128 stands for zero in the data rows.
Here is a table of points, one per row:
array([144., 137., 82., 91., 103., 121., 124., 106., 84., 147., 127., 154., 125., 62., 115., 137., 127., 117., 113., 128., 132., 117., 122., 111., 147., 90., 175., 188., 134., 153., 190., 179.])
array([154., 94., 122., 146., 133., 86., 111., 104., 158., 99., 95., 148., 83., 167., 94., 124., 102., 131., 178., 109., 134., 99., 81., 192., 170., 162., 97., 191., 157., 173., 103., 159.])
array([100., 82., 115., 177., 97., 137., 164., 106., 93., 72., 115., 134., 168., 160., 70., 150., 62., 177., 93., 175., 117., 111., 123., 117., 170., 142., 169., 205., 141., 86., 142., 112.])
array([107., 140., 140., 100., 113., 70., 110., 139., 138., 133., 99., 64., 125., 142., 112., 130., 99., 146., 132., 113., 138., 133., 145., 152., 133., 188., 137., 166., 140., 143., 154., 148.])
array([91., 131., 115., 126., 94., 138., 138., 80., 105., 84., 130., 136., 131., 129., 106., 126., 130., 107., 152., 123., 120., 156., 154., 130., 175., 182., 125., 75., 146., 142., 135., 110.])
array([121., 115., 172., 117., 112., 121., 114., 78., 144., 109., 147., 137., 68., 154., 130., 138., 142., 148., 137., 135., 148., 145., 197., 155., 99., 134., 118., 49., 96., 131., 149., 115.])
array([155., 120., 143., 168., 203., 97., 128., 229., 119., 141., 166., 73., 164., 79., 122., 82., 174., 137., 113., 102., 94., 99., 114., 130., 106., 127., 155., 139., 117., 97., 119., 126.])
array([107., 142., 108., 121., 118., 87., 108., 111., 113., 115., 140., 144., 88., 138., 84., 103., 139., 119., 97., 137., 117., 162., 114., 184., 113., 159., 139., 140., 132., 170., 191., 153.])
array([139., 114., 108., 125., 117., 121., 58., 104., 131., 210., 152., 216., 176., 222., 142., 121., 103., 118., 100., 146., 61., 150., 148., 117., 96., 77., 138., 134., 132., 140., 98., 105.])
array([210., 183., 115., 203., 119., 137., 132., 168., 104., 117., 155., 127., 109., 92., 140., 131., 111., 97., 110., 163., 102., 121., 60., 152., 109., 109., 114., 144., 131., 127., 104., 106.])
array([172., 188., 155., 131., 179., 149., 157., 172., 133., 150., 119., 45., 125., 136., 154., 104., 102., 121., 113., 117., 109., 99., 92., 133., 143., 126., 125., 130., 133., 108., 119., 75.])
array([103., 141., 103., 112., 108., 110., 139., 80., 121., 166., 126., 137., 89., 92., 143., 94., 137., 100., 104., 129., 127., 121., 190., 158., 118., 150., 146., 205., 148., 155., 143., 142.])
array([118., 159., 117., 121., 82., 122., 123., 121., 146., 102., 157., 186., 123., 212., 181., 186., 213., 122., 108., 110., 81., 125., 159., 144., 116., 76., 111., 98., 127., 114., 87., 112.])
array([131., 137., 128., 144., 112., 109., 132., 95., 111., 128., 127., 146., 127., 113., 111., 146., 97., 81., 90., 166., 137., 144., 195., 203., 191., 166., 133., 71., 72., 85., 114., 174.])
array([123., 127., 118., 127., 105., 116., 116., 116., 95., 71., 141., 160., 123., 99., 150., 150., 114., 146., 143., 70., 146., 111., 118., 55., 124., 125., 172., 169., 178., 137., 166., 177.])
array([133., 118., 126., 99., 124., 155., 100., 115., 117., 166., 107., 145., 80., 90., 147., 136., 111., 115., 126., 106., 173., 82., 69., 135., 140., 172., 179., 170., 155., 139., 173., 125.])
array([82., 130., 112., 84., 133., 131., 101., 129., 135., 171., 148., 105., 133., 132., 197., 168., 202., 179., 125., 127., 181., 114., 97., 123., 143., 135., 119., 142., 100., 68., 121., 100.])
array([114., 151., 110., 91., 80., 109., 214., 121., 216., 166., 137., 136., 128., 111., 88., 141., 106., 81., 174., 147., 122., 139., 123., 73., 128., 106., 142., 60., 91., 157., 131., 141.])
array([110., 134., 97., 66., 119., 163., 91., 159., 133., 136., 138., 118., 179., 78., 120., 37., 122., 155., 117., 126., 191., 130., 93., 198., 181., 119., 114., 135., 105., 124., 123., 137.])
array([104., 124., 119., 81., 122., 132., 114., 137., 119., 165., 124., 92., 170., 74., 145., 126., 172., 195., 144., 90., 159., 153., 138., 122., 135., 112., 82., 202., 96., 97., 157., 103.])
array([148., 168., 179., 139., 188., 137., 134., 133., 119., 128., 132., 96., 138., 97., 130., 77., 97., 148., 127., 118., 138., 120., 87., 78., 163., 52., 111., 146., 138., 121., 97., 164.])
array([167., 191., 150., 168., 122., 171., 145., 128., 112., 97., 155., 134., 144., 120., 79., 101., 155., 90., 117., 118., 114., 122., 137., 114., 100., 142., 125., 79., 95., 128., 118., 107.])
array([88., 113., 116., 80., 114., 131., 120., 181., 117., 145., 153., 150., 164., 182., 190., 108., 184., 196., 142., 133., 164., 90., 106., 99., 183., 108., 70., 132., 94., 86., 97., 117.])
array([97., 105., 113., 93., 124., 126., 112., 124., 76., 129., 105., 118., 147., 79., 87., 171., 189., 148., 182., 137., 152., 143., 115., 194., 140., 109., 121., 129., 165., 106., 139., 92.])
array([133., 110., 134., 100., 84., 97., 85., 124., 161., 128., 165., 166., 175., 220., 177., 134., 99., 128., 178., 158., 81., 94., 72., 110., 86., 132., 167., 114., 135., 45., 156., 147.])
array([198., 156., 172., 121., 187., 115., 203., 136., 106., 152., 129., 126., 102., 127., 101., 78., 165., 139., 91., 126., 124., 131., 63., 101., 103., 82., 127., 128., 152., 123., 107., 130.])
array([74., 149., 114., 147., 137., 124., 145., 182., 180., 225., 110., 189., 128., 168., 133., 136., 102., 128., 124., 124., 112., 91., 141., 105., 98., 102., 170., 93., 107., 162., 93., 91.])
array([172., 112., 125., 70., 120., 114., 160., 71., 121., 88., 96., 148., 123., 162., 108., 159., 145., 148., 208., 176., 127., 136., 130., 113., 99., 139., 97., 105., 102., 134., 118., 125.])
array([114., 78., 144., 114., 133., 109., 139., 112., 124., 106., 98., 109., 145., 88., 166., 107., 132., 162., 119., 127., 166., 138., 101., 174., 150., 104., 148., 154., 131., 157., 129., 99.])
array([138., 141., 76., 111., 176., 93., 72., 99., 143., 108., 117., 97., 147., 150., 169., 251., 176., 169., 132., 140., 116., 135., 116., 105., 92., 110., 122., 47., 124., 161., 118., 161.])
array([92., 76., 140., 94., 129., 105., 116., 140., 153., 213., 147., 153., 186., 142., 210., 143., 180., 127., 125., 119., 119., 122., 78., 112., 141., 110., 81., 176., 90., 119., 118., 103.])
array([105., 110., 128., 123., 80., 154., 97., 99., 99., 133., 142., 50., 96., 150., 123., 107., 142., 145., 112., 126., 133., 159., 135., 118., 136., 147., 142., 136., 171., 153., 130., 161.])
array([168., 148., 172., 140., 199., 111., 125., 160., 155., 143., 116., 109., 161., 92., 90., 129., 109., 179., 86., 108., 149., 87., 100., 94., 130., 99., 121., 145., 114., 100., 163., 118.])
array([104., 150., 183., 246., 167., 118., 130., 99., 151., 83., 85., 126., 132., 79., 165., 93., 154., 111., 117., 146., 100., 161., 84., 102., 96., 79., 94., 134., 160., 99., 176., 109.])
array([88., 118., 106., 112., 117., 112., 100., 139., 80., 114., 170., 86., 121., 137., 106., 96., 142., 138., 148., 145., 167., 141., 128., 134., 179., 117., 147., 180., 153., 160., 98., 86.])
array([127., 111., 108., 141., 118., 137., 100., 112., 88., 139., 93., 106., 100., 133., 139., 138., 124., 112., 127., 149., 98., 95., 165., 86., 149., 111., 125., 122., 186., 147., 193., 200.])
array([140., 173., 154., 142., 194., 150., 121., 153., 139., 135., 140., 183., 111., 121., 98., 158., 115., 84., 111., 95., 109., 141., 160., 80., 131., 129., 113., 81., 111., 128., 107., 97.])
array([72., 138., 71., 112., 175., 140., 113., 127., 102., 91., 95., 125., 147., 156., 126., 107., 94., 149., 150., 107., 98., 106., 132., 140., 98., 167., 129., 172., 129., 198., 190., 148.])
array([116., 153., 146., 143., 104., 113., 116., 73., 117., 129., 154., 129., 88., 146., 110., 118., 127., 111., 133., 102., 98., 133., 184., 128., 141., 128., 134., 107., 118., 182., 131., 168.])
array([106., 126., 153., 119., 192., 149., 129., 198., 114., 160., 129., 113., 98., 100., 99., 120., 142., 140., 115., 116., 136., 140., 39., 112., 149., 133., 131., 174., 123., 105., 139., 113.])
array([111., 103., 114., 97., 102., 129., 170., 184., 132., 185., 194., 159., 193., 190., 175., 136., 112., 104., 113., 83., 127., 115., 87., 107., 104., 139., 105., 80., 166., 122., 128., 74.])
array([88., 139., 118., 99., 126., 95., 110., 133., 139., 55., 167., 104., 141., 106., 104., 160., 116., 126., 104., 128., 94., 120., 123., 128., 137., 113., 117., 165., 180., 167., 158., 185.])
array([104., 101., 149., 67., 153., 142., 78., 143., 149., 111., 107., 97., 136., 106., 118., 65., 119., 152., 125., 153., 215., 155., 150., 138., 140., 77., 164., 147., 119., 86., 124., 151.])
array([105., 158., 92., 150., 135., 163., 171., 155., 159., 191., 133., 198., 117., 153., 73., 147., 127., 101., 140., 77., 106., 175., 116., 116., 90., 110., 113., 93., 150., 73., 114., 138.])
array([141., 92., 54., 187., 108., 95., 81., 98., 136., 125., 145., 141., 100., 95., 120., 109., 156., 167., 193., 159., 188., 150., 177., 140., 114., 133., 91., 100., 138., 115., 97., 157.])
array([130., 35., 138., 129., 102., 151., 158., 198., 164., 196., 171., 136., 114., 157., 120., 180., 54., 111., 77., 148., 127., 128., 97., 130., 84., 96., 54., 130., 135., 156., 171., 158.])
array([122., 90., 137., 82., 99., 142., 94., 156., 145., 115., 116., 102., 142., 95., 104., 73., 176., 120., 113., 90., 113., 158., 150., 134., 158., 165., 165., 201., 100., 122., 142., 144.])
array([125., 94., 156., 175., 142., 193., 120., 222., 157., 76., 75., 109., 139., 94., 140., 110., 121., 152., 106., 107., 167., 89., 88., 115., 121., 119., 125., 115., 159., 139., 111., 133.])
array([78., 96., 113., 118., 135., 140., 119., 127., 80., 90., 146., 134., 106., 165., 150., 222., 160., 109., 179., 174., 198., 143., 146., 159., 116., 89., 119., 88., 82., 122., 135., 77.])
array([152., 174., 146., 117., 61., 113., 130., 101., 170., 92., 151., 163., 132., 133., 116., 121., 131., 61., 124., 126., 119., 91., 190., 138., 103., 105., 134., 131., 131., 180., 124., 113.])
array([147., 131., 141., 92., 98., 126., 95., 130., 121., 99., 107., 155., 86., 157., 103., 105., 164., 68., 129., 149., 84., 114., 178., 138., 138., 150., 128., 118., 144., 150., 174., 153.])
array([123., 108., 125., 152., 87., 123., 152., 92., 94., 153., 110., 134., 154., 90., 140., 129., 60., 141., 175., 125., 154., 122., 176., 210., 65., 143., 160., 73., 158., 134., 112., 118.])
array([128., 182., 181., 186., 142., 174., 150., 64., 123., 153., 96., 83., 125., 136., 116., 111., 152., 128., 138., 150., 77., 94., 112., 135., 92., 137., 126., 102., 120., 129., 81., 143.])
array([127., 93., 128., 165., 190., 166., 179., 164., 146., 115., 190., 155., 81., 110., 178., 79., 72., 150., 131., 118., 79., 126., 87., 121., 108., 128., 162., 115., 75., 122., 117., 113.])
array([114., 160., 80., 143., 97., 101., 138., 94., 137., 90., 88., 96., 128., 173., 127., 125., 140., 113., 136., 182., 176., 150., 154., 117., 122., 136., 162., 99., 120., 151., 126., 108.])
array([88., 101., 89., 131., 142., 197., 223., 193., 195., 128., 141., 70., 110., 68., 152., 130., 108., 83., 141., 162., 93., 96., 132., 85., 98., 145., 99., 162., 155., 100., 93., 170.])
There is one direction along which these points spread out most. Take the direction at right angles to it along which they spread out most. Go by this last direction. For each point below, how far along it does it lie, from 0 to 99? The average is 50, and the first point in the table lies past the average. One standard deviation of the points above along it is 16.
array([126., 119., 119., 179., 132., 115., 188., 150., 150., 145., 107., 193., 103., 137., 90., 95., 162., 138., 102., 134., 109., 124., 183., 89., 114., 171., 87., 61., 132., 137., 124., 120.]) 30
array([186., 112., 104., 97., 149., 98., 162., 107., 93., 101., 84., 142., 127., 172., 136., 112., 101., 82., 114., 143., 165., 198., 207., 158., 117., 150., 122., 109., 131., 112., 97., 140.]) 51
array([151., 246., 199., 179., 108., 115., 121., 112., 88., 114., 129., 159., 135., 112., 110., 147., 107., 89., 132., 139., 157., 119., 138., 119., 80., 158., 76., 142., 83., 119., 105., 129.]) 40
array([198., 188., 127., 154., 171., 167., 114., 122., 157., 97., 115., 126., 132., 98., 147., 104., 84., 117., 160., 125., 84., 134., 145., 101., 124., 108., 75., 106., 115., 114., 135., 88.]) 37
array([185., 171., 130., 211., 138., 160., 132., 141., 155., 112., 103., 98., 125., 156., 86., 151., 103., 116., 137., 90., 133., 125., 118., 130., 108., 109., 135., 118., 59., 131., 121., 145.]) 38
array([128., 142., 117., 154., 109., 99., 153., 141., 130., 173., 149., 163., 133., 155., 115., 145., 126., 72., 121., 122., 139., 149., 165., 52., 140., 140., 125., 57., 102., 147., 126., 130.]) 26
array([152., 76., 126., 108., 189., 147., 88., 5., 171., 127., 152., 118., 148., 111., 106., 136., 101., 88., 101., 146., 153., 98., 104., 120., 134., 211., 157., 130., 190., 131., 106., 106.]) 58
array([116., 112., 147., 165., 150., 151., 196., 126., 160., 178., 140., 147., 137., 137., 61., 158., 130., 123., 113., 129., 51., 102., 139., 148., 133., 93., 121., 96., 95., 126., 107., 121.]) 25
array([119., 124., 112., 107., 147., 103., 148., 151., 129., 86., 144., 79., 125., 123., 159., 131., 93., 135., 86., 79., 149., 137., 170., 225., 195., 154., 158., 168., 135., 58., 128., 117.]) 70
array([174., 115., 114., 94., 74., 131., 98., 119., 142., 109., 117., 86., 97., 114., 135., 171., 110., 221., 110., 160., 156., 162., 147., 125., 138., 137., 139., 161., 151., 104., 96., 72.]) 64
array([107., 77., 150., 92., 111., 103., 115., 137., 82., 88., 122., 119., 132., 116., 136., 154., 177., 158., 162., 158., 145., 145., 162., 124., 123., 141., 171., 130., 118., 142., 77., 94.]) 61
array([159., 81., 123., 142., 121., 134., 142., 74., 93., 91., 109., 133., 180., 195., 221., 157., 151., 151., 110., 89., 134., 108., 55., 103., 109., 139., 121., 155., 109., 139., 123., 202.]) 48
array([208., 152., 180., 170., 140., 158., 135., 132., 99., 147., 111., 120., 92., 156., 109., 112., 105., 121., 151., 101., 100., 125., 146., 97., 157., 94., 110., 80., 119., 114., 154., 78.]) 34
array([112., 102., 128., 109., 106., 117., 110., 117., 131., 130., 94., 112., 113., 98., 103., 115., 158., 86., 147., 88., 117., 175., 134., 152., 189., 152., 159., 195., 136., 148., 138., 103.]) 73
array([121., 120., 165., 88., 86., 118., 79., 144., 93., 123., 92., 140., 138., 48., 182., 134., 73., 160., 103., 162., 89., 167., 108., 150., 135., 187., 146., 91., 156., 143., 108., 172.]) 62
